Each path is a new rotation, seen through one point. The rows after it are directions, each followed by how far the rotation turns it, in degrees per step (0 if it stays put).
Each turn is a multiple of 5 degrees from 10 to 175, or 0.
Each row of a path follows its step; steps can be skipped.
Rotation 1:
step 0: [  4  12 -12  11 -11  -9 -14   0 -13   4   7  -4  18  -8  -5  -2   9   7
  -6   5   1  14   4  11  -3  -4   1  11   2  -5   6 -16  -9]
step 1: [  5   5   0  21   6   3  20   3 -10   2 -10   0   4   6 -17  -9   2   0
  -8  -8  11  -4  -2  21   6  10  -7  -7  11  -2   1   3   0]
step 2: [ 17   5   6   1   2   7   5  -2   2   6   7  -7  23   3   5   5   9 -10
  18   0   9  13   8   3   6   2   9 -11  -4  -9   5  18   3]
step 3: [  0  -4  -1  13   0  -8  17  -7  15  -4 -11  12   7 -14   4   1  12   2
   1  18   8  -5   3 -11 -10  11   0   2  -7   5   1   6  16]
step 4: [ 14  -3 -10   7   2 -25   4   7  -3   7  -1   5  11 -10   8   9   4  12
   8  -4  -2  10   0 -13   3  -9   4   2  -1   5  -3 -15 -17]
step 5: [ 10   1 -12  19  -6 -11   4  -5  11   6   2   3   0  -2 -11   1  -4 -10
 -16  -6  -1 -17  -9  16   9   6   3  -7  -3  10   9  -6  -9]
step 6: [  9  -2  -3  22  -8   6  -6  16  -1  12   2  -9   4   9   5   4   3  -5
   5 -11  -5  10  -7   3   4  -6  -6 -12  -7   3 -11  21   3]
step 8: [ -2   0  -9   7  -5 -12  17   9 -17  -8 -11  -1   2  -4  13  18   5   1
   4  -1   0   3  -6 -13   6  10  -1   3  17 -13 -10  -2  -5]
step 9: [ 12   1   0   0  -8 -11   6  -5  11 -16   5  13   3   5  -3   6  -2  -3
   3 -16 -11  -1  -2   1  19  12  14  -5   4  -1  22  -8   1]
step 10: [ -4  -6 -18   7  -1 -11 -13  11   3   6   3   9  -3  11   6   9   8   3
  -5   0  -7   0   3   0  -6  15 -10 -22  -6   1   8  17   3]
step 11: [-14  -5  13  17  -8  -4 -15   4   2   7   4   6  21   4   5  -2  -4  10
  14  -5  -5   0  -5   2  -2   3  -7  14  -5  15  11  -4   4]
Directions:
[-4  6 -4  3 -4  7  4  0  0 -2  0 -3 -2  0 -6  0 -2 -2  8  2 -1  5 -1  5
 -1  0  0  2  3 -3 -5 -1  0]  60
[-6 -3  1  4  1 -4  6 -1 -1  3  7 -6 -1  1 -2  0  2 -4 -3  1  0  7 -1 -4
  1  2  1 -1  1  3  5  0  0]  0
[-4 -2 -2  2 -4 -2  3  2 -6 -3  3  2  0 -2  4 -3  2  1  3 -1  2 -5  6  2
 -6 -6  4  2  4  4  0  0 -2]  95
Rotation 2:
step 0: [ -2  14   7   6  -3  -4   8  -1 -14  10 -13  -2   6 -11   5  12  10   2
  28  -1  17  -1  -5   1  -2  -2 -16  -6  -7   7  14  -3   0]
step 1: [ -3  -5   8   7   5  -1   9  -8  -4  14  -9  14  -5  -8  15  12  10  15
   8  11  10  -5  13  -6 -13  15   7  -1  -6   9  16   6   6]
step 2: [  7  -3  10   2   9  18   6  -7   3   7  16  17   7 -13  15  13  16   0
   6   5  -1   0  -4  -5   9  -1   2  17  -1  14  13   4  -9]
step 3: [-18 -21  15  -6   1   0  11  -8  11   2   0  16   8  -4  -2   9   4  -4
   0  15  -4  11   1 -19   9 -11  -5  13  -1  -2   2   2   5]
step 4: [-18  -2 -13  -3  16   6   5 -23   8   4   3   5  -4  -8  -1  -2  -6   1
  12  -1   0   0 -12 -14   5 -22 -19   1   2  -1   9   0   6]
step 6: [ 15   0 -26  -8   6  -2  15 -15   4   3  -3   2  -2 -11  12   0  -6   9
  13  10  15   6  -2 -11   3  15   7  10  -6  -3   1  -5  -7]
step 7: [  3  -6  -2   2  -6   5  10   3   8  -9   3  -7  11   5  22   4   7  -2
  16  -2  18  -2   2 -18  10   3   4  17 -21  -7  -2  -9  -2]
step 8: [ -5  -3  -5 -12   1  -6   5 -10  -7   5   3   8 -10  13   7  16  14  -2
   0 -13   8  -5   6 -24   5   2  -7  13 -15   0 -10  -4  16]
step 9: [ -5   9   0  -8 -11   9   5 -14 -13  13  -6 -10  14   1  -2  19   7  -1
   6 -11   5  -7  -5  -8  15  -5 -18  -1  -8   8  12  -3  13]
step 10: [ -8   0   0  -5 -10   3  13 -13   3  14 -18   2  -2   3  -1   7   1  12
 -10   8   5 -10   3 -16   5  16   1  -8   4   6  26   2  12]
step 11: [  7   9  -1  -5   0  14  14  -8   4  -2  19   7   4   1   5   1   1   5
   3   7   3 -13 -17 -12  11  11   6   3   5   9  26  11  -4]
Directions:
[-4  0 -1  6  4  2 -4  1  5 -2  4  0 -5  3  3 -3  1  2  0 -4  1 -9  3 -3
 -3 -1  1 -1 -1 -2  4  1  2]  115
[ 3  5 -3  7 -1 -4 -1  1 -2 -1 -4  1 -2  1  4  1 -1  1  1 -1  0  4 -1  4
  4  0  1  7 -2 -8  1  1  6]  45
[-4 -2  3  2  2 -4 -1  3  3 -4  1  2  0  6  1  0 -3 -7  1  0  2  1 -5 -3
  2  2 -2  6  1  7 -4  2  0]  80
[ 0 -3 -3  4 -2  3  1 -3  5 -7  3  0 -1 -3 -4 -1  1  3 -3  5 -4  4 -5  0
  1 -2 -2  0  6  0  3  4  5]  45
[-5 -2 -1 -2  2  7 -3 -3  1  1 -1  1  2  4 -4  4  6 -6 -4 -2 -4  3  0  1
 -2 -3  1  4 -4 -4 -2 -2  1]  70
Rotation 3:
step 0: [ 13  -7  20  -5  15   7 -12   9  -3   3  -3   5  -2  19   4  -7  17  -7
   6   3   0  -3   3   8  13   2   6  10   0 -12 -16 -15  -1]
step 1: [  9   0   3  23  10  13  11   3   1  14  -8  -7 -17  -3 -21  -5   2   7
   8   4  11   0 -11   6   0   0   1   8  -6   3  -9 -10 -15]
step 2: [  9  25  10   3   2  -2   2  -3   7   4 -13  -6 -14   2  -5 -15   1   0
  -1  11   5   7  11 -11   7 -13 -12 -21   3  -9  -2  -4   0]
step 3: [ 13   6  15   6   7  -1  -5  20   0   7  -7 -13  -5  -3   0   0  12   5
  -2 -14  -3 -10   8  15  19   4   1   0  -2 -15   2  10  14]
step 4: [  7  -6   9   1   2  -2 -11  -3   6  31  -1  -1 -11  -9  -6   5   0   1
   0   4   0  20  -4   9  11  10   4  -1  -7   1 -21   6 -11]
step 5: [ 15  -3  10   2   6  -1  10  -4 -11  11   3   5  -3  -5  -5  -6  -4  -9
   3   8   8  11  15  -1  26 -18   2   0   5  -6  10 -15  -9]
step 6: [ 30   5   5   5   1  -5  14   4   5  -2   0 -11  -6  -3  -9 -18  19   0
   3   0  -9   8   7   8   0  11 -13  14   7  -2   0   1   4]
step 8: [  0  13  13   9  -2   3  12  10  -2   2  13 -12  -2 -18   0  16   4  10
  -9   5   2  18   5  10  15  -3   6 -12  -1 -10   7 -11  -8]
step 9: [ 22   8   6  -3   8  -7 -11 -12  13   5  24  -5  -9  -6   4  -1  11  -7
  -2  -3 -10  -4  20   1   7   9  -5   1  -1  -7  -2  -4 -12]
step 10: [ 10   2   4  10  12 -13  -3  12  -8   9  11   5  -7 -14  -1 -11  -9  -8
  -5  -1  -5   0 -18   6  18   1 -13  15  -7   8  10   5 -11]
step 11: [ -6  14   6 -12  -3  -2  -4  10   4  -7   4  -9   2  -6  -8  -9  11  -3
   2  20  -5  31  -4   5   7  -6  -3   8   6  -3   6  -2 -14]
Directions:
[ 3 -6 -3  1  2 -1 -2 -2 -4  2  0  3  5  0 -2 -6  3 -7  4  4 -4  2 -3 -1
  3  0  4  4 -2  4  2 -5 -1]  70
[ 4 -1  1 -3  7  0  0  1 -1 -6 -2 -4  3  0  1  3  3 -4  0  0 -5  1  5  2
 -4 -2  0 -5  6 -6  3 -1  1]  120
[-1 -8  3  0 -1  5  0 -5  4 -5  1 -2 -3  1  4  6  4 -1 -2 -2  3  3 -1  4
  5 -1  3 -2 -2  4 -3 -3 -2]  90
Rotation 4:
step 0: [-13   4  14 -11  -5  14  -6  -2   4  11 -23   3  -1  -8   6 -18 -15   7
   3   3   0  -6  14  -5  19 -13   2  -3  14  -7  -7 -12  11]
step 1: [  9 -11   8 -12   4  -7   5   6  21  10  20  -3  -6  13   4   1  10 -10
   8  -9 -10  12  -7   6  16  12   6  -7  16  -3   2   8  16]
step 2: [  9   4 -12   2   7 -22 -16  12   8   4  -2  -4 -13 -13  -3 -17   3   6
 -14   2  18  -1  -1  13 -14  -5  -2   9  11  13   9  11 -10]
step 3: [-15  13   7  12  26   4   1  -3  -2  -9  -4   0  10  -3   5   8  -9   9
 -13  -3  -1   6   2   9  -2   8  20  13  -6   9 -17 -13  14]
step 4: [-10   6   7   6 -13 -16  13 -12  14  -5   1 -19  24   2   0  -3 -13 -14
  23   5  -3   5 -11  -2   0  -4   3  -2   6  -4   0   3 -14]
step 5: [ 15  -3  -4   3 -22   1   0  12  -2  27   5  12   1   0  11 -14 -11   1
   0   6   7 -16   4   8  12  13   2  10 -15   0  -8  -1  -6]
step 6: [ -1   0   3 -11   9  10  -5   9   0   7  22 -17   0  -4 -10  -1  12  18
   4  25 -11   2   9  -6   2 -10  -3  -2  -1  16  -9   0  18]
step 8: [  5  13   9  -4   0   2  -1  28  16  -6 -18  16   2  -7  -2  -6   4 -10
  -3  -1 -12  11   5   4   9  -2  16  15   8 -17 -12   2  -3]
step 9: [  1  -2  11   6  16 -18  14  -5   4   3   5  -1 -14  16 -23 -14 -17  -3
   4   8   9  -4  -6  12  17 -10   7  -6   4   8   2   0  11]
step 10: [ -4 -14 -16  -3   6  -7  -8  -1  -3   5  10 -17   8  12  11 -17   0  -2
  -7  -1   2  -1   6   6 -13  25   3  14  19   5  -4 -15 -12]
step 11: [ -7  32   6  17  -7  -4  -8  -5  13  14   8  -9   6 -17   5  -6  -2  16
  -3  -5 -10   2  12  -5 -12  -1   8  -3 -10  -7   3  -2   8]
Directions:
[-1  0 -2 -2 -1 -3  6  3 -3  2  1 -4  6 -5 -4 -2  6 -3 -4  4 -4  4  0  0
 -4 -6  0  0  4 -5  0  1  1]  160
[ 0  4  2  1  4 -3  2  1  6 -5  6 -1  0  2 -2  1  3  2  3  2 -9 -3 -1 -4
  1  1  1 -2 -5  0  5  2  2]  145
[-2 -1 -2  4  8 -6  3  1  0  0 -4  0  1  6 -1  3  3  4  2 -1  4  3  2  4
  2 -3  3  4 -2 -4  0 -1 -7]  60
[ 2  3 -3  3 -7 -3 -2  1  3  1 -3  2 -4 -1 -1  0  5  1 -5 -3 -3 -9  3  0
 -2 -1  4  2  0 -1 -6  3 -4]  125
[ 5  3 -3 -3  0 -1  0  0 -1  1  6 -1 -1  0 -1  3 -1 10 -3  0 -3  0 -3  6
  1  2 -6 -2  5 -1  0 -5 -3]  85
[-2 -3  0  1  1 -1 -2  2 -1 -5  3 -1  4  2  0  1  1  4 -4  1  6 -7  1 -5
 -2 -4  2  4  3  3  3 -7  4]  100
[ 2 -1  4 -3  3  0 -2  1  2 -2 -2  4 -6  4 -5 -5  2 -2 -2 -1 -1  2  7 -2
  0  1  0 -4  7 -4  1 -4  0]  45
[-5  1 -1  0  2 -3 -3  8 -1 -4 -2  0 -2 -4 -5  4  1 -2 -4 -3  2  1 -7  0
  6  3 -1  0  4  2  0  4  1]  60
Rotation 5:
step 0: [ -8  -6   9  -6   2  -9   4  -6   3  -3   0   0   7  -4   3  14  19 -22
   2   7  11   6 -25   2  22 -11  -4 -10   8  -4  -3  11  -6]
step 1: [ -7  16  18  -4   4  14  -1  15  -9  -4   2 -16 -16  10  10 -13  12  -2
  12 -14  13  -1   0  18  -2  -6  -7  -4  -4   1  14  -2   0]
step 2: [  1  -7   8   0  16  -2  -4   2   9  -1   8 -11   0  -6  16 -19  -7  -8
 -19  -7 -11   3  20  -3   9   1   8  15 -14   2 -13 -15   7]
step 3: [ 11   1   1  -1  15   0  13 -14   5  -7   9  10   4 -16   1  -2 -12  12
  -2  -7   3  -1  -4 -15   4   0  13  -2  18  28   4  11  -6]
step 4: [ -4 -13   1   4  -9  -4   7  -6   0   4  10  -4   3  24   7  20  -1  -7
   4   1  12   0 -20   0 -15 -11  12  13  -9   8   6  15 -12]
step 5: [ -7  12  12 -22  -7   9  -9  13   1   0 -15  -9  11   4  17   9  25  -6
 -12  10 -10  -8   3   3  -8   1  -1  -6  -5  11   8   2   1]
step 6: [ -6 -11  -4  -3  10  12 -12 -10  -8   4 -10 -13  -3   1  12 -24 -12  12
  12   2 -15  -3  11  -5   8   0 -19   7  -6   9   6   3   5]
step 7: [  9 -13  -4 -19  13 -18   5 -21   5  -2   5  10  -4   3  -8  -3  -9   8
   8  12   2   2  13   1  -2   4  13  -8  -9   8 -14 -13 -13]
step 9: [-12   9   6   5   1   8  -2  17  -6   1 -14  -3  -9  10 -16  10   1 -10
   0  -4  -4  -5   2   6   2 -14   0 -10 -32   5   7  18   4]
step 10: [  6   6   6 -13  15   8  -3  12  13   4 -15  -5   7  -7  15  -2 -18  -6
   2  13   1 -12   5   4  24  -5 -13   6  -3 -10 -12  -7   3]
step 11: [ 10  10 -17   1  15   6   3   1  -6   6  25  11   2   1   6 -10 -12  11
  22   0  13  -2   9  -4   2  10  10  -2   1   9   7 -12   6]
Directions:
[ 2  3 -2 -1  1 -4  1 -3  1 -4 -2  5  0 -3 -4  5 -1 -2 -2 -2  2  8 -3 -3
 -5  0 -3  7 -4  3  3  0  0]  80
[-10   1   3   1  -5  -2   1  -3  -3  -2   1   5  -2   3   4   7  -1  -1
   4  -1   4   1   1  -4   2   2   2  -3   3   2  -3  -2   2]  90
[-3 -2 -1 -4 -6 -1 -2 -4 -1  4 -4 -3  2 -1  1 -1  1  9  1  4 -7  1 -3 -3
 -8  0  2  2  1  1  0  0 -2]  40
[ 2  9  3 -6  0  0  1  2  0 -3  1  3 -2  0 -5  0  2  6  0 -2  0 -2  5  2
 -2  3  3 -6  0  3  2  2 -4]  175
[ 5  5 -5 -1  1 -3  1 -4 -6 -1 -2 -3 -2 -1  2  1 -1  2  0 -1 -1 -4  0 -4
  6  1  0  3 -1  1 -9  3 -1]  95
[ 2  1  3 -2  1 -1 -6 -1 -6 -5  1  0  1  5 -1  2  0 -1 -4  0  1 -6 -6 -3
 -3 -7  0 -3  0 -5  2  1  3]  85
Rotation 6:
step 0: [ -6  -4   2 -12 -12 -22  -8  15 -10   3  -2  -8  11   1   1  -8   8  12
  -6  -4 -10  -1   3  -5   6  -5 -10  -6   4  -6   7  -6   2]
step 2: [ 10   0  -1 -10   4   8   3  -3  -1  16  -9  -2  -3  -2  13  24  -1   5
   0   1  -1   7 -10  -9  -4  18  11   7   8   1   1   2   0]
step 3: [  3   5  -3 -12  13  -6  14  -8  11  -3  -1  10   9   9  -5  -6   0 -14
 -16  -7  -2  -7  -1   6 -11 -11   1  11  11   0   6  -1   6]
step 4: [  2  -1  -6  -6  -7 -20   5   2   4 -10   4   2   8  -2  -8   3  -9   5
  15   0   6   3  -6   1  -4  -1  -4 -24 -10  -9   8  -8   2]
step 5: [  1  -1  11   7 -12  -5   9  -1  -2  -2 -20 -16  -7   0   9 -20   1  15
  -1  -6   0   3  -1   4   1   3  -9   4  -3  -2 -11   9  -6]
step 6: [  2  16   3  -1  10  -1   1  -2 -20   1  -1   4  13  -1  18  12   9  -2
  -2   0   3   0  13   2  14   9   0  -5   8  13  -1   3  -1]
step 7: [  6   8  -2  -8   0  -5 -11   9   2  -4   3   4   8  13   0  -1   4  -7
  -7  16   1  -8 -12 -13 -13  13   6  19  -1  -8   6   2  -1]
step 8: [ -3  -4  -4  -8  -5  -1   2 -15   0   1   4  18  -5   2 -11  -6  -7  14
   1 -12  12  -1 -14  12  -7   4  11  -5   9   2   0  -4  13]
step 9: [  1  -3   8  14   3 -10   8   4   8  11 -10  -2  16  -1   3   3  -7   1
  -7 -14  -9  10  -4  -5  -9  -6  -4 -15  -5 -10 -15   2   1]
step 10: [ -6   6  -9  -1  -4  -6   0 -11  -1 -16 -25  -7  10  -9  10  -3   8  -7
   9   3  -1  -6  14   5   6  -3   7   5  -9   1   4  -2   2]
step 11: [ 21  18  -7  -2   1   1  -7   4  -5   1   0   3   0  -4   6   0  -8  10
   5  20  11  -7  -5  -2  -5  -1  -8  -2   7   9  -3  10 -14]
Directions:
[ 5  2 -7 -3  1  5  5 -2  3  0 -5 -2  1 -4 -3  0 -6 -1  1  0 -6  0  3  1
 -2 -3  3 -2  1 -5 -2 -3 -1]  55
[-6  1  0 -6 -2  1  1  1  5 -5 -2 -2 -1 -2  1 -2  5  0 -5  0 -4  1 -8 -1
  3 -1  1  4  1 -3 -5  1 -4]  155
Rotation 7:
step 0: [-13 -10  -2  -2 -15  15   0   5   6  17   7  -3   0 -10  -8   5 -15 -13
   2   4   8 -10  16  12  -3 -13  -6 -20   0 -17   1   5  -8]
step 1: [  3   4   4   3   8  11 -10   1  19  18  26  -6  15   3  -3   1   4   0
  12  -9   3  -5   3  -4  -6  -5  15   7  -3   7  23   7   5]
step 2: [ 19   7  13  -7   0  18  -9  15   2 -14   8 -16  14 -10   6  -3  -7  -9
   3  13   6   9  17  12 -12   1  -3  -4  -4   6  -7 -11  -3]
step 3: [ 10  11   2 -13   6   3 -21  -9   7   5  -9  -3   2   0  21  25 -15   2
  14   0  17  -6  -1 -13   7  -6  -2  -3   0   2   4   1  -4]
step 4: [ 13  -3   3  -2  -6  -5   8   8  -6 -11  20   9 -14   3  11   5  -3   0
   9  11   6  19  16  -6   6 -24  -9   0 -13  -5  12   6   2]
step 5: [  2   1  18  -9  20  12  22  -3   5   8  -4 -13  -7  -5  -1  -9   1  11
  14   4  19  -2  -3 -15   8   0  -5  -6  -6  -8  -1   3  16]
step 6: [ -8  -4  -9  -6  -2  -3  17   8  -1 -18  -2 -12  15  -5   2   6  -4  10
   5  -6  17   6   5  -2 -11 -10 -17  14  20   6  15   4   5]
step 7: [  3 -19  23  -8   1 -10  -4   5   4   5  -1   3   8   8  13 -13 -13  22
  -8  -1   8   9  -7 -10  -5   5   1   1  10 -16   4  -8 -11]
step 8: [  1 -18  12  12  -8  -6  -7  11  -7 -14  10  -9  -7  -5   4   6  -6  -1
   4  -2   2 -19  -4   1  24   2  -9   7  16  -5   7  -7  17]
step 9: [  2  -1  12   2 -30   7   9 -11  -1  16  -7  -7  10   2   1   4   2   2
  -1  -4   2  16  -7   5  13  -9  12  15   6 -15  -4  -3  14]
step 11: [ -6   1  12   4  10  20  -9   4 -14  11   6   2   7  -4   8  11 -11  10
 -15  -2 -17   1  -3  -3 -17  -8   9  12   4   1   3   2  20]
Directions:
[ 2  1 -1 -2  2  2  4  2 -1 -3 -3  1 10 -1 -4 -1  0  4  4  5  0 -1 -3 -1
 -8  1  4  1  1  5  0 -3  0]  85
[ 0  0  1  2  1  2  5 -3  4 -3  3  4 -1  3 -1  7 -3 -2  3  2 -3  5 -5 -2
  3 -3  1 -4  3  1 -8  1  2]  65
[ 5  3  1  3  5 -1 -3 -3  4  2  1  3  3 -7 -3  5 -3 -3 -5 -1  1 -1  4  3
 -1 -5  1  2 -6  0 -2 -2  2]  35
[ 3  3 -2 -1  6 -3  4 -4 -5  0 -2  2 -6 -1  1  0 -4  2  4  2  1  5  4 -5
 -3  5 -6  2 -2  3  1  1  1]  40
[ 1  2 -5 -2 -5  0  1 -4  1  0 -9 -4  4  0  1  4 -1 -1 -2 -4  6  3  2  2
  0 -1 -2 -2  4  0 -4  3 -4]  110
